rotation ticks, each row followed by its count of ticks
The counts run from 0 to 286.
[ 16  -1 -29  12  -9   3   8 -13  28  -9   8 -20 -13  22 -34  -7   2  36
 -18 -35  41  -6 -15   7   7 -56 -23 -44 -12 -30 -22  22   3  31  16  28
  11 -12   0 -18 -16  22  46  21 -16   8  -5 -17 -18  -3]	99
[-32   4  36  -4 -24 -14 -68  -9 -46   5  10  17 -22   0 -41  18 -14 -30
 -27  10  20  27   7  23  34 -11 -10  -6   7  30 -14   5 -21  12 -16   1
  23  22 -46  47  -1 -17 -18  20   2  21 -28  22 -19 -17]	68
[  3 -10 -38  23  23 -13 -29  25  51  15   9 -16   7  26   5 -44  13  10
  13  -6  35 -33   4  13  -3 -35 -45  30  32  -8   4  33  28   2 -17  24
  -4 -10  -6 -44  17  35   2  -3  24 -36 -20  -9  -7  13]	165
[ 22 -14 -11 -18  -1   6 -24  11  33  -4 -13 -29  -7   3   7  14  24  14
  35 -28  -2 -13  -2  16 -17  10 -45  41   1 -27  16  18  29  23   4   9
 -11 -22 -30 -38  -3 -36   7  12  19 -55   8 -18 -48   3]	182
[-55  47  15  -6   6  24 -17   2  35 -10  -4 -39  -8 -35 -13  -9   5  -3
   5 -10 -16 -26  18 -22  -7 -23  -2  33   1   8  32  37  37  -5 -22  24
   5  17 -36 -41  25  22 -17 -37  13 -23   7   0 -41 -18]	142
[-35  -1   7 -23 -12  -5 -42 -22  40 -14 -31   9  -3   1 -27  -5  10  -8
 -21  12  19  47  20   1  22  -1  -9  23 -20   2  18  -4  12  -1 -31  15
  17  -6   7  -8  41 -24  25 -35 -29  54  10  11  -2  27]	207
[ -8  17  12  -1  14  26   8   1  -8  -8 -28  -9  -8  14   3  23  -7  28
 -10  -8  -8  31  -1  17  -8  22 -21 -49 -16 -53 -32  16  16  25  23  23
  15 -20 -32  -3   7 -18  47  -8 -17  24  23 -39 -35 -20]	117
[-22  -2 -40 -11  -1  -4 -19   6  31  -7 -18 -25  26 -30 -13 -14  15 -15
 -15 -10  45 -29  26 -20  15 -54 -25  23 -29  30  12  32  -1  18 -36   5
 -10  29  -3 -45  19  26 -11 -31   5 -12 -11   5 -18   8]	19
[-18  -1  25 -24 -34  49 -31   6  -5   7  20  -4 -13  15 -40  -6  -9  31
 -47  -9  17  21  19  -4  20 -47 -12 -38  -8  31  -3 -22  -8  35 -34  25
  15  16  30  16 -24  11 -14 -10 -13  35   0   6   3  -7]	88
[-58   4  -2  24   4  53 -25  33 -35  12  -6  10 -35   5 -17 -23 -31 -34
 -30  34   5  -5 -23 -34  37 -39  -8 -18   4  -2  16 -18  12   9 -11  -1
 -17  31 -21  37 -31  -9 -11   5  37  38  23  17  -3   2]	90
[ 16 -11 -25 -33  13  47  -1   1  24  -5   4 -27  15   9  -5 -16   1  37
 -10 -28  21 -24  26 -21  -7 -23  -3  -1  -9  -2 -26  -9  44  33  14  17
 -22 -18  10 -32 -10   9  13   2   6 -23  29 -26 -66 -26]	284
[-40  -1  54 -25 -13  12 -70  21 -30  16 -19  -2 -15 -22   5  15  -2 -35
  -5  29 -12   3   2   8  -1  16 -27  31   5  12  12  13  -5  13 -27  -1
   4  19 -39  10  14 -51 -42 -14  14   0 -17   3 -13   9]	192
[-13   8   5  26   0 -24 -12  16 -24   1 -20  -2   8  -9   4  35 -30 -35
 -28  18   3  -9  -7 -14  25 -15 -47 -41  21 -67 -39  45   2 -13   5   8
  23  10 -49  27  -8   1   9   0   3  25  11  -8 -16 -13]	135
[ -3  -3  -5  -3   8 -42 -58 -37  28 -27  -5 -15  14 -18 -34   7   7 -27
  18 -26  32  15  15  -8  18   0 -19  18  23  -6   3  23   7  -1  -7  34
  35   4 -66  -2  16 -53   6  30 -11 -18   0  15 -43 -15]	203
[ -6  -6 -46   6  27  18 -10  33 -37   8 -34  -2  25  34  28  17  -7  40
   1 -31   1 -31 -10 -34  28   5 -30  -8   4   7   1   9 -32  24 -21  42
  -3  21 -22  -3 -18 -45   4 -15  22 -13   4  -8 -34  15]	179
[  8 -57 -13  33  15  20 -44   7  -1   4   8  12  -6 -18  11 -20  -1 -25
 -12  43   7 -32   1 -20  11 -12 -32   4   1  -2  10  -5   8  16 -11  -6
 -14   2 -22  15 -39  -8 -54  40  27 -35   7  -4 -37  16]	215
[ 19 -38  -9  11 -44  -5 -28   0  27 -22 -10   3  -6   5  23 -10  12 -36
 -41  50  27   4  -3  10  -2 -21 -52 -14  22 -27  16  36   2  21  -5  -6
 -15   4 -28 -23   5  24 -15   8 -12 -11   0   3  -2  11]	30
[ -2 -11 -19  13  16  46   6  -6   4   5  -5  24   0  11   8  -6 -11  22
 -34   9  11  -6  -2 -33  28 -19  -9 -41 -15 -14 -28 -27   6  35   7  15
 -27 -17   6   7 -43   3   5  30  10  10  36 -35 -50   4]	94
[ -7  -8   0  11  -9  -2 -25 -17   2  -2   1 -10  -7  -7  44 -13  17  -1
 -21  -5 -16 -21  -4  -9   2  18 -29 -10   7  -2  28  18 -19  26 -27  40
 -12   2 -41 -27 -18 -22 -39  16  12 -57  11  10 -70   2]	198
[  0  11 -33  30  38  11 -35  23  37  12 -16  -1  20  35   0 -42  11  11
  29 -24  29 -29  17  16   2 -10   4  32  31   4  -5  24  20   3 -26  16
   5  -9 -46 -64   8  18 -15   7   5 -32 -20  -1 -37   5]	164
[-51  26 -40  20  20   7 -18  16  11   0 -21 -27 -25 -27   5 -42   4 -18
 -14 -35  15 -24   6 -25  32 -44   6   3 -16  27  11  17 -15  15  -5 -10
  -6  10 -33 -27  18  25 -25   1  26   7  26  -4 -48 -21]	265
[ 18  -8  28  -2   4   8 -56   7  25  13  21   6  19  10 -20 -25 -12  13
   7   5   7 -16  19   8  -3 -12 -46  27  39 -12 -25   1  53  -3   5  29
  -1 -25 -20  -1   4   6 -57   7  -6 -34 -11   0 -20  -9]	148
[-31 -35   2  50  17  36 -46  11  15  14  -5  17 -45   6   8 -58   5  -5
   8  46  13   5   0   6  16 -19  -3  11   1  19  48   3   0  19 -10  -3
 -14  -2 -17 -19   1   8 -28 -11  18  15  17  14 -18  18]	231
[ 19 -56 -18 -18 -26  -3 -41   9 -11   1 -26  37   0  25   1  23   1   0
 -38  16  31  35  -2  29  27 -13 -35 -37 -11   5 -45   8 -26  39  -6  -9
  -4 -17   8  12 -10 -18  22   5 -19  38 -30 -26   0  20]	49
[-23 -19 -24 -11  30  14 -60  14 -11  16 -15  12   9  20 -12 -29   4 -17
  -2 -12  19 -20  20 -25  22 -11 -19  35  36  42  22 -22  16  14 -23  18
  27   9 -27 -22  11 -10 -46   2  22   5  -8  26 -16  -8]	23
[-23   3  23  17   2  44 -23  41   1  27  24  -1 -27  12 -16 -42   6  38
 -15  14   8 -20   4  29   5 -55 -16 -15 -10  24  -8   8   2  38 -14   3
 -17   0  16 -15 -16  39 -45  12  20  -6 -19 -33 -12  -4]	109
[-18   8   1 -19   5  10 -13 -11  28  10  17 -33 -14  24  -7 -12  -5  45
   0 -49  12  -2  24 -12  15 -19 -27   8  32   5 -14 -27  35  25  28  37
  21 -22  21   2   7   1 -15 -13  10  15  36  33 -26 -30]	268
[-18  20  15  -2 -15   0  -9  13 -14 -18 -18 -23  -7 -43  -4  27 -27 -45
  -4  39   2 -11  -8  -4   2 -16 -34  -8   7 -55 -22  49  17 -14   9  -4
   6  11 -72  22  -1  -6  -6   2   3  -2   9 -22 -19 -18]	136
[-27 -30 -28  41  40  30 -34  16  11  28 -20  36 -25  23  -7 -49   3  -8
   3  29  12  28  -5   9  41 -15   8   2 -20  55  16 -28 -11  25 -29  -3
  -5  -6   0  -9   7   2  -3 -10  17  46   7  -2 -18  21]	230
[ -9  -3  -5 -18 -26  28   9  32  -6 -15 -16  -5  20   4 -10  30  -2  -5
 -43  28  20 -18 -14 -22  -3 -44 -54 -47   6 -38 -11  37  -5  16 -34  18
  -1  31   3  -6 -19  21   2 -27 -13   7 -13 -31  27   9]	155
[ 44 -50   9 -34 -26   0 -51  -5  -1   7  15  26 -17  22 -12  15  18   0
 -19  15  19  17   4  28  -1 -16 -40 -17  15  10 -38   8  -3  53   6   2
 -13 -19   6   5  -3 -18  -9  23 -30   9 -31 -18   0  -1]	48
[  6   7  40  -8  -7   0  -2   9   8  15  16 -13  -4  20  26  28  -4  36
 -50  -6 -17   0   6 -12   9  -5 -65 -46  41 -38 -51  22   4  31  15  52
  21  -9  -2  19  -4  -2 -13  -8 -18  11  10 -15 -17 -15]	133
[-34  -9 -12  23  -4  30 -22  42 -26  10 -26   3  -1  -6  12   6   7 -20
 -27  38   2  -4 -15  -2  14   3 -14 -18  -9  -3   9  40 -33  23 -45 -14
 -29  29 -53 -27   5   6 -14 -25  20  -9 -23 -17 -17  24]	175
[-49  -1  29  18  27  17 -34   8  -3  18 -22  13  -4   3  34 -33   9 -14
   2  43 -14   5  19  -6   1  22 -34  24  23   6   6   8  10  12  -4   2
 -11  -8 -22  -7  26 -10 -47 -36  17  12  11  14 -36  19]	6
[-31  16  -2  -8 -16  22 -20 -21   5 -18 -14 -41 -42 -31 -28  -1  30   1
   1  -5  11  10   3  28  -7 -15   7 -11 -48  33  23  34 -19  32  -7  -3
  25  28 -36 -44  16 -15   0   0 -23 -11   3 -13 -28 -42]	243
[-65  47  -4  11  12  27  -5  10  17  -8 -43 -27   0 -27  -1   0   1  -8
  -3   1   6 -10  11 -14   5  -9   1  22 -10 -15  15  44  19 -20 -16   3
  -7  17 -44 -34  35  10  13 -52  23  17  21   8 -30  -4]	141
[ -1 -10 -45   0  19  25  11   3  32  11 -37   6  19  34   5 -10  -8  38
 -20 -30  35 -11  14 -20  20 -27   3  -7  -8 -21 -38 -10  26  33   5  16
 -19 -18   6 -28  -2  23  26 -13  16  12  32 -15 -50   3]	285
[ 26 -21  -2   8  -5  14   1  27   9   2   6 -15 -18 -17  -8   4  -2   9
  -3   8  13 -13 -12  13  -2 -36 -53 -37 -15 -64 -32  32  11  22  25  -2
 -22 -16 -15  17 -26   3  15  30  14 -13   7 -57 -18  -5]	115
[ -4   6  33 -40 -42  56  -1   2  -6 -23   2 -31   2 -11  -8  16   3  11
 -55  22   4 -20   5 -11  -7 -33 -35 -48   3   3  -3   2  29  39   7  11
   4  26 -13  -7 -20   9 -31 -22 -24 -11   3   5  -3 -43]	278
[  7 -23  12 -24  -7  73 -17  -8  -6   0  14   7 -13  11 -10 -13   4  24
 -36   2   3 -15  10 -25   4 -23  -8 -32  -8   8 -25 -34  23  39   8   7
 -28 -11  11  -3 -65  -2 -25  34   5 -13  36 -32 -54 -11]	93
